Here is a table of points, one per row:
np.array([-6, -5, -10, 4, 45, -11, 2, -5, 31, 22, 13, 7, 26, -27, 34, 1, -1, 5,
          42, -24, 6, -15, 51, 11, -15, 2, -30, -19, 5, 42, -15, 27])
np.array([-13, -2, 10, 11, -4, -18, 12, -13, -11, 28, -41, -6, -13, 27, -13, -42, 15, -11,
          12, -1, -2, -25, 2, -4, 17, -62, 0, 28, -28, 41, -28, -20])
np.array([-6, 30, 39, 8, 1, 19, 16, -18, 5, -1, 2, 9, 41, 54, 7, 6, 32, 15,
          -4, -33, 2, -9, -23, 62, -26, 20, -16, 35, 2, -10, -12, 6])
np.array([-52, 48, -31, 28, 19, 17, -16, -40, 1, -4, 3, -40, -38, 16, -13, 9, -9, -26,
          -25, 5, -9, 4, -20, -1, 18, -11, -5, -45, -13, -10, 18, -13])
np.array([3, -1, 4, 1, 5, -4, 22, -24, 30, 4, 14, 36, 22, 60, 4, 20, 0, 10,
          -6, 34, -2, -38, -23, 21, -14, 17, 21, -6, 21, 9, 39, 9])
np.array([-14, -18, -7, -35, 1, 8, -26, 15, -31, -2, 15, -21, -3, -7, 22, -3, 23, 1,
          -12, 20, -6, -49, 13, 9, 42, -14, -8, 23, 22, -59, 5, -8])
np.array([6, -11, 11, 16, -15, 11, 23, -5, -1, 5, -8, 3, -35, -15, 14, -13, 27, 27,
          -8, 42, -53, 21, -15, -11, -38, -43, 8, -7, 6, -57, -25, 37])
np.array([2, -35, -26, -11, -10, -14, 3, 9, 1, 55, -1, -27, 11, -6, -37, 10, -9, -19,
          17, -42, -3, -8, -15, -3, -26, -6, -25, -16, 60, -32, 12, 8])
np.array([2, 13, 3, -28, -19, -28, -17, 32, 39, -30, 45, -41, 33, -31, -20, -17, 6, 42,
          -16, 2, -17, 16, -22, 12, -4, -39, -19, -7, 0, 40, -2, -22])
np.array([-12, 16, -16, -10, -14, -30, -18, 2, -12, -1, -25, 25, -13, 9, 2, -50, 35, 14,
          -14, -22, 14, -23, 21, -18, -14, 20, 36, -21, 8, 9, -45, -39])
np.array([20, -19, 66, 49, -29, 24, 19, -22, 6, -10, 6, 0, 13, 10, 12, 5, -5, -11,
          -44, -55, 8, -14, 3, -56, 7, -30, -7, -40, 0, 3, -15, -28])
np.array([-49, -17, 5, 23, 17, -48, 1, 39, -51, -42, 1, 20, 31, 4, 19, 25, 33, -57,
          -5, -5, 16, 5, -10, 2, -28, -32, 34, 15, -3, 13, -7, -11])
np.array([20, -51, 5, -22, 45, 49, -43, 14, 5, 5, 14, 15, -42, 10, 11, 0, 5, 29,
          5, -39, 8, 2, -56, -25, 6, -24, 22, 35, -11, 32, 22, 22])
np.array([1, 7, 1, -27, -9, -9, -9, 1, -6, -11, -10, 48, 24, -8, -47, -18, -46, 19,
          19, 8, 21, 4, -13, 14, 15, -30, -31, 2, -5, -31, -11, -29])
np.array([-20, 26, 44, 1, 15, -19, 5, 4, 1, 7, -4, -14, -41, -18, 5, 50, 15, 33,
          27, -9, 41, -16, 39, 0, -12, 10, -2, -16, 28, 39, 0, 35])
np.array([17, -12, -27, 55, 24, -6, 38, -5, -16, -2, -4, -36, 18, 30, 32, 2, -9, 28,
          9, 3, 11, 66, 16, -6, 27, 12, -11, 53, 43, 12, -3, -26])
np.array([-39, 1, -7, -18, 28, 4, -32, 4, -18, 9, 21, 17, -18, 7, 11, -16, -14, 24,
          -39, 10, -12, 11, 23, -47, -33, 5, -48, 3, -20, -7, 24, -3])
np.array([-14, -1, -19, -29, -18, 31, 50, -13, 16, -24, 8, -29, 15, -34, -26, 1, -34, -19,
          -12, 20, 25, -26, -18, -35, -23, 14, -4, 36, 25, 8, -36, 19])
np.array([33, 19, -16, 25, 17, -25, 42, 26, 8, -1, -1, 38, -9, -43, 6, 7, -22, 20,
          15, -4, -22, -50, -2, 25, 4, -6, -26, 12, 28, 16, 3, -33])
np.array([-14, -20, 34, 19, 37, 8, -18, -39, -22, 6, 28, -1, -7, -47, -12, -20, -1, -7,
          -6, 29, -30, -8, 8, 14, 6, 24, 9, 26, -25, -20, -23, -18])
np.array([-6, -14, -24, 8, -65, -9, -6, -26, -25, 38, 64, 10, -13, -33, 19, -12, -10, 11,
          5, -9, 32, 26, -7, 8, -2, 10, 25, 1, -35, -7, -2, 16])
np.array([50, -6, 6, -42, -14, -2, -38, -53, -10, -4, -12, -30, 0, -9, 15, 36, -21, -13,
          -9, 17, 13, 14, 23, -4, -51, -21, 17, 16, -20, 2, 4, -43])
np.array([-32, -2, -11, -14, 14, 28, 8, -35, 23, -47, -14, -7, 29, -34, -20, -33, 6, 6,
          33, -16, -4, 16, 22, 4, 17, -23, 45, -21, 22, -37, 25, 18])
np.array([12, 44, 25, 17, 22, 38, -3, 50, 38, 29, 3, 8, -26, -4, 21, -4, -36, -13,
          15, -5, 23, 11, 13, 31, -4, -5, 65, -6, 15, 0, 10, -11])
np.array([-14, -14, -10, -40, -19, 9, -16, -2, -15, -17, -3, 7, -4, -8, 22, 23, -8, -8,
          43, 7, -27, 22, -56, -9, 26, 32, -12, -45, 9, -7, -26, -34])
np.array([43, 8, -11, 19, 10, -11, 12, 4, -36, -30, 1, -25, -26, 13, -6, -53, 20, -31,
          35, 17, 19, -24, -12, -11, -13, 27, -36, -27, -30, -9, 30, 5])
np.array([12, 22, -44, 41, -36, 14, -61, -20, 1, -33, -22, 18, -19, -3, 10, -16, 0, -42,
          -5, -6, -37, -12, 14, -6, -5, 8, -24, 27, 25, 26, -5, 33])
np.array([-14, -23, -12, -6, -40, 48, 30, 32, 9, -4, -8, 0, 1, 58, -8, 33, 2, 8,
          30, 7, -4, 11, 53, 34, -6, 2, 1, -4, -38, 2, -9, -4])
np.array([19, -34, -27, 3, 2, -11, -8, 16, 66, 4, -17, -8, -18, -25, -30, 21, 36, -7,
          -27, -12, 22, -2, -8, -14, -9, 27, -6, 8, -15, -48, 3, -16])
np.array([2, 23, -10, -61, -10, 15, 67, -1, -13, 21, 19, 20, -16, 2, -6, 5, 9, -24,
          -29, -42, -46, 44, 45, 1, 16, 16, 10, 13, -19, 18, 30, -3])
np.array([19, -19, 1, 13, 11, 25, 7, 17, -22, -5, 3, 15, 12, 33, -34, 16, 14, 8,
          -44, 59, 11, 6, 3, 43, 5, 24, 11, -41, 31, 33, 4, 25])
np.array([12, 0, -22, -26, 26, -40, 12, -8, 3, -24, -14, 6, -10, -1, 3, 14, -24, 8,
          -16, -23, 36, 16, -14, 10, 25, -28, -32, -29, -20, -24, -29, 60])
np.array([32, 63, -3, 30, -8, 18, -17, 19, -21, 48, -21, 18, 56, -29, 1, 38, 32, 2,
          8, 32, 4, 10, -13, -39, 28, -3, -3, 21, -19, 4, 14, 2])
np.array([16, 12, 54, 1, 3, -37, -21, 10, 38, 8, 28, 18, 7, 45, -7, 8, 2, -30,
          23, 49, 0, 27, 7, -38, 36, 26, 9, 16, 23, -8, 14, 30])
np.array([-31, -27, 28, -7, -12, -6, 3, 18, 21, 11, -77, -17, -13, -22, 28, -39, -17, -28,
          -11, 9, 16, 9, -29, 33, 13, 40, -19, -4, -26, 14, 51, -1])
np.array([12, -1, -2, 3, -19, -38, -22, 16, -31, -8, -7, -36, 22, 26, -19, 6, -48, 36,
          -8, -21, -53, -22, 3, -9, 16, 41, 52, -15, -45, 1, -15, 10])
There is one direction along which these points spread out most. Take the direction at right angles to it along which they spread out most. Go by this last direction. Where along it does each point below lie, from 0 to 99? 50 is the average, and the first point above lies past it. One standard deviation of the points above along it is 16.
np.array([-13, -2, 10, 11, -4, -18, 12, -13, -11, 28, -41, -6, -13, 27, -13, -42, 15, -11,
          12, -1, -2, -25, 2, -4, 17, -62, 0, 28, -28, 41, -28, -20]) 34
np.array([12, 22, -44, 41, -36, 14, -61, -20, 1, -33, -22, 18, -19, -3, 10, -16, 0, -42,
          -5, -6, -37, -12, 14, -6, -5, 8, -24, 27, 25, 26, -5, 33]) 31
np.array([6, -11, 11, 16, -15, 11, 23, -5, -1, 5, -8, 3, -35, -15, 14, -13, 27, 27,
          -8, 42, -53, 21, -15, -11, -38, -43, 8, -7, 6, -57, -25, 37]) 45
np.array([43, 8, -11, 19, 10, -11, 12, 4, -36, -30, 1, -25, -26, 13, -6, -53, 20, -31,
          35, 17, 19, -24, -12, -11, -13, 27, -36, -27, -30, -9, 30, 5]) 36
np.array([-20, 26, 44, 1, 15, -19, 5, 4, 1, 7, -4, -14, -41, -18, 5, 50, 15, 33,
          27, -9, 41, -16, 39, 0, -12, 10, -2, -16, 28, 39, 0, 35]) 72
np.array([-52, 48, -31, 28, 19, 17, -16, -40, 1, -4, 3, -40, -38, 16, -13, 9, -9, -26,
          -25, 5, -9, 4, -20, -1, 18, -11, -5, -45, -13, -10, 18, -13]) 34
np.array([33, 19, -16, 25, 17, -25, 42, 26, 8, -1, -1, 38, -9, -43, 6, 7, -22, 20,
          15, -4, -22, -50, -2, 25, 4, -6, -26, 12, 28, 16, 3, -33]) 76
np.array([-14, -18, -7, -35, 1, 8, -26, 15, -31, -2, 15, -21, -3, -7, 22, -3, 23, 1,
          -12, 20, -6, -49, 13, 9, 42, -14, -8, 23, 22, -59, 5, -8]) 47
np.array([32, 63, -3, 30, -8, 18, -17, 19, -21, 48, -21, 18, 56, -29, 1, 38, 32, 2,
          8, 32, 4, 10, -13, -39, 28, -3, -3, 21, -19, 4, 14, 2]) 33
